[[135 118 141 113 107 123 126]
 [131 126 128 132 129 126 129]
 [124 115 133 116 106 118 125]] ==> 118

[[137 124 134 119 123 131]
 [147 114 139 104 111 138]] ==> 124

[140 132 115 151] ==> 132

[[127 123 129 130 130 127]
 [117  99 137 135 133 115]
 [122 137 129 122 123 120]] ==> 123

[153 106 129 142 102 150 141] ==> 106

[131 128 100 131] ==> 128

[132 138 143 140 150 127] ==> 138

[111 150 109 125] ==> 150
---
[[101 111 140 154]
 [127 130 121 130]] | 127

[125 124 123 157 117 107 128] | 117

[149 145 119 153 122 110] | 122

[[134 136 126 126 138]
 [137 152 133 120 156]
 [130 143 132 122 145]] | 138

[106 135 136 104 115] | 115

[156 109 145 124 144 129 126] | 144

[[128 128 109 113 143 116]
 [110 152 122 126 127 108]
 [134 135 131 104 140 146]] | 143

[[127 127 122 102 125 132]
 [109 142 120 137 133 127]
 [139 141 138 123 146 134]] | 125
---
Q:
[[128 129 127 129 129 127 129]
 [140 122 129 128 119 130 128]
 [150 118 130 129 112 131 129]]
A: 119

Q: [152 112 122 145 153 154]
A: 145

Q: [129 130 139 151 106]
A: 130

Q:
[[145 123 104 147]
 [123 141 119 136]
 [121 135 137 130]]
A: 121

Q: [142 152 140 111 144]
A: 142

Q:
[[108 146 126 114 102 110]
 [128 134 124 135 138 119]]
A: 110

Q: [100 150 131 106 152 117 116]
A: 116

Q: [104 128 106 140 114 131]
A: 114

Q: [150 112 120 136]
A: 136
---
[[116 150 115 104 152 120 108]
 [138 113 138 154 109 134 150]] Answer: 138

[[136 128 127 137 130 137]
 [146 137 116 118 122 148]
 [139 135 111 131 128 154]] Answer: 116

[[104 134 134 134 129 141 104]
 [136 128 120 121 119 130 135]] Answer: 120

[[146 112 133 143 154]
 [112 145 125 116 106]] Answer: 125

[[137 112 139 149 110 133]
 [120 144 119 104 147 121]
 [128 128 128 129 127 129]] Answer: 119

[[125 128 108 122 110]
 [128 144 143 141 128]
 [133 152 149 131 148]] Answer: 143

[[141 142 131 117 117 105]
 [124 107 111  99 132 155]] Answer: 111

[[115 115 114 114 136 136]
 [ 99  99  99  99 145 145]] Answer: 99

[[118 140 146 153]
 [129 123 131 112]] Answer: 131
---
103	121	118	107	156	140
134	116	106	112	134	142
137	116	105	112	132	142
-> 134

113	150	121	121	131	112	114
114	141	120	134	125	106	126
129	126	138	135	121	136	133
-> 114

126	130	127	126	124
146	113	133	143	153
125	130	127	126	124
-> 146

127	127	143	126	117	133	128
151	146	113	112	127	130	108
119	120	137	133	128	129	135
-> 151

129	125	133	124	139
99	121	142	135	133
127	125	114	132	121
-> 99

119	121	120	126	122	142
126	121	121	129	128	137
118	121	115	124	121	150
-> 126
---
[[139 123 112 130 114]
 [122 133 111 155 126]
 [112 133 133 138 136]] ==> 126

[[128 153 134 125 126]
 [117 119 132 130 116]
 [140 136 144 111 115]] ==> 116

[[151 111 133 126 115 120 144]
 [113 148 118 129 145 143 118]
 [130 120 145 125 129 132 130]] ==> 118

[[134 103 142 121 141]
 [104 150 120 114 123]
 [152 121 113 128 112]] ==> 123

[[100 140 132 147 144 151]
 [117 104 136 106 110 100]
 [124 142 110 152 156 120]] ==> 100

[[133 118 115 119 129 144]
 [110 135 133 135 116 137]
 [127 131 147 132 129 106]] ==> 137
---
[129 126 158 142 151 133 146] Answer: 129
[140 142 116 152 142 107] Answer: 140
[147 150 152 149 151 111 132] Answer: 147
[103 110 102 143] Answer: 103
[140 130 105 129 106] Answer: 140
[128 139 118 143 156] Answer: 128
[115 112 110 143 115 153 129] Answer: 115
[139 132 113 157 125] Answer: 139
[140 109 119 134 157 117] Answer: 140
